(in the rows, 128 means zero)
Each path below is one point turned by a fixed rotation once a step. After each direction that follows a path, write how fast that rotation turns it, in deg/step (0 if it stays still).
Each turn is a multiple of 5 degrees from 10 to 175, or 0.
Each row of a path follows its step; steps can be skipped.
Path 1:
step 1: [140 127 129 119 131 122 127 126 129 128 130 122 133 136 126 129 136 130
 134 130 128 113 139 129 137 130 133 134 126 123 125 131 125 127 133 134]
step 4: [135 127 126 124 126 138 131 132 138 128 135 130 126 118 125 138 129 122
 136 134 125 123 121 127 137 135 128 129 120 122 129 130 118 124 127 131]
step 5: [133 132 124 127 133 126 125 113 133 127 133 120 140 136 118 127 132 130
 136 132 132 126 127 120 136 135 126 128 126 121 129 135 123 129 131 130]
step 7: [139 128 120 128 134 126 127 117 130 130 136 121 130 126 130 129 127 124
 140 125 127 133 124 122 126 126 121 137 131 130 131 134 117 133 138 130]
step 8: [130 129 126 116 125 128 129 125 139 117 136 124 124 122 127 137 131 130
 138 130 123 133 134 130 128 132 130 123 122 123 126 133 120 137 121 126]
step 10: [125 127 125 123 129 124 127 119 138 132 132 134 135 131 132 136 137 126
 135 129 128 138 135 123 131 128 139 128 123 120 121 133 124 136 124 135]
step 15: [130 128 122 127 124 133 130 114 131 132 135 133 130 122 130 123 135 127
 135 129 126 119 135 131 133 129 129 134 125 125 126 123 122 135 138 142]
step 16: [136 124 122 127 128 133 132 126 138 127 135 139 127 123 118 128 127 127
 136 131 123 133 131 129 133 137 118 124 133 124 121 139 123 125 130 128]
step 17: [139 122 123 125 135 129 131 117 132 123 132 123 128 124 115 127 129 131
 132 136 130 115 131 125 130 129 135 134 124 125 123 128 129 138 132 131]
Directions:
[127 129 126 130 131 127 127 127 129 129 128 130 129 127 130 129 128 129
 127 127 126 130 129 126 125 125 130 128 127 129 130 128 130 125 130 133]	90
[130 130 128 128 127 128 126 124 129 125 128 125 127 126 128 130 125 125
 127 129 126 126 125 124 129 130 127 128 130 127 130 128 129 126 126 128]	25
[130 129 125 126 132 131 129 131 131 126 127 127 127 125 128 127 125 128
 127 129 127 128 127 127 126 127 128 127 128 131 127 129 127 131 129 126]	80
[129 129 125 129 126 128 130 129 131 130 123 126 130 130 126 129 128 130
 130 127 129 127 127 127 127 127 132 128 131 126 127 128 130 127 127 128]	90
[127 130 129 127 125 131 125 127 129 130 127 130 128 129 131 124 128 129
 128 129 129 130 126 124 128 127 128 129 128 126 128 130 124 130 128 129]	135
[127 129 132 126 130 129 130 123 131 125 126 127 126 129 131 128 131 130
 128 128 129 125 130 130 126 128 129 129 127 127 127 127 129 129 127 128]	155
Path 2:
step 1: [134 126 128 127 123 128 134 126 128 127 135 133 124 129 145 136 130 132
 121 131 125 119 133 131 135 129 122 126 127 134 135 130 136 127 131 119]
step 4: [126 132 126 130 118 127 129 126 125 130 128 127 118 126 141 128 122 131
 128 136 129 130 124 131 128 137 129 129 122 125 116 121 131 133 141 130]
step 5: [130 129 129 125 135 125 127 136 138 133 131 139 123 129 136 125 132 143
 123 126 131 135 132 128 130 132 126 119 128 129 124 129 135 121 121 129]
step 6: [134 130 122 125 115 133 130 129 125 130 131 139 124 132 132 131 127 131
 129 131 138 126 122 127 134 122 119 128 127 128 135 133 130 124 141 121]
step 7: [119 124 137 124 125 137 122 129 127 138 123 134 127 128 133 127 130 136
 126 132 125 124 131 137 130 142 134 121 127 132 135 130 127 131 131 128]
step 11: [129 127 129 127 117 132 121 131 132 129 122 141 118 128 133 121 136 132
 138 129 133 130 117 131 130 125 123 123 129 128 126 136 127 133 131 128]
step 12: [120 129 129 128 123 131 131 126 129 129 123 128 124 136 128 129 127 145
 120 136 125 129 133 135 129 134 124 126 126 124 138 121 136 124 137 129]
step 13: [124 135 129 122 119 129 124 136 125 137 138 133 124 126 138 135 133 129
 122 125 128 130 126 124 133 130 132 119 132 130 116 125 129 126 136 126]
step 15: [129 125 126 123 125 129 120 129 120 139 130 139 129 133 141 126 120 132
 131 126 122 127 121 130 126 133 123 136 131 126 134 124 125 128 135 119]
Directions:
[127 126 130 127 128 129 128 127 127 130 131 132 130 126 129 127 125 129
 126 129 127 129 128 127 127 129 130 129 126 129 128 122 126 128 126 131]	135
[128 128 128 128 128 126 130 130 127 127 129 126 127 128 128 128 126 127
 126 130 129 130 132 125 128 130 130 128 130 127 121 127 131 127 127 126]	80
Path 3:
step 0: [123 117 134 127 125 128 136 134 127 124 130 120 145 132 127 122 126 132
 129 124 125 130 128 137 135 125 136 122 131 129 130 131 128 127 132 131]
step 3: [134 126 123 127 126 125 130 128 122 132 136 125 130 126 128 119 126 118
 139 133 122 124 124 127 132 128 137 128 127 122 130 125 122 127 142 117]
step 4: [123 121 124 131 127 132 127 134 117 132 130 125 134 127 125 121 136 129
 139 120 131 122 128 128 123 130 132 125 128 124 130 120 119 133 122 119]
step 5: [135 119 127 132 121 138 130 135 122 129 128 122 141 126 126 123 131 132
 122 122 121 134 135 124 123 137 128 123 122 124 129 131 129 124 126 127]
step 7: [129 130 115 112 122 130 123 130 132 122 131 118 136 135 122 132 129 123
 127 129 130 117 127 127 131 131 134 129 126 129 130 127 123 132 127 126]
step 8: [140 119 127 119 133 123 131 134 128 130 134 117 134 127 132 131 132 124
 135 124 133 123 131 128 127 126 127 132 121 121 131 127 119 124 136 133]
step 13: [130 123 135 118 120 132 127 131 113 122 131 126 132 129 129 137 133 129
 140 127 121 130 128 138 131 129 124 131 127 125 130 130 124 126 133 128]
step 14: [127 122 134 133 119 126 134 124 120 121 138 120 133 136 127 122 132 128
 129 133 129 126 121 129 130 134 126 130 131 128 137 124 128 120 133 120]
step 17: [123 121 118 125 127 130 132 139 120 131 133 129 134 137 132 123 126 117
 129 128 127 131 130 130 139 124 127 123 118 129 127 130 125 124 126 120]
Directions:
[130 130 127 131 129 128 129 128 128 125 127 125 127 129 125 126 125 130
 125 128 127 127 129 130 126 129 127 131 131 127 127 130 131 127 127 127]	80
[129 127 129 130 126 129 130 124 128 128 129 126 128 130 127 128 132 132
 128 131 128 131 130 128 127 127 129 125 127 128 129 126 131 129 126 130]	80
[130 129 129 129 129 127 129 131 129 128 127 125 129 125 129 126 130 131
 127 126 129 126 129 131 127 126 126 125 128 127 126 128 124 131 127 130]	95
[131 130 128 124 127 125 128 126 127 125 130 126 126 130 127 128 128 125
 131 128 130 131 128 128 128 129 125 129 130 125 127 127 128 130 129 129]	65
[129 127 127 129 130 128 128 130 126 129 127 130 125 130 129 130 131 127
 131 128 125 128 130 130 125 124 128 132 128 127 127 127 128 126 127 130]	155
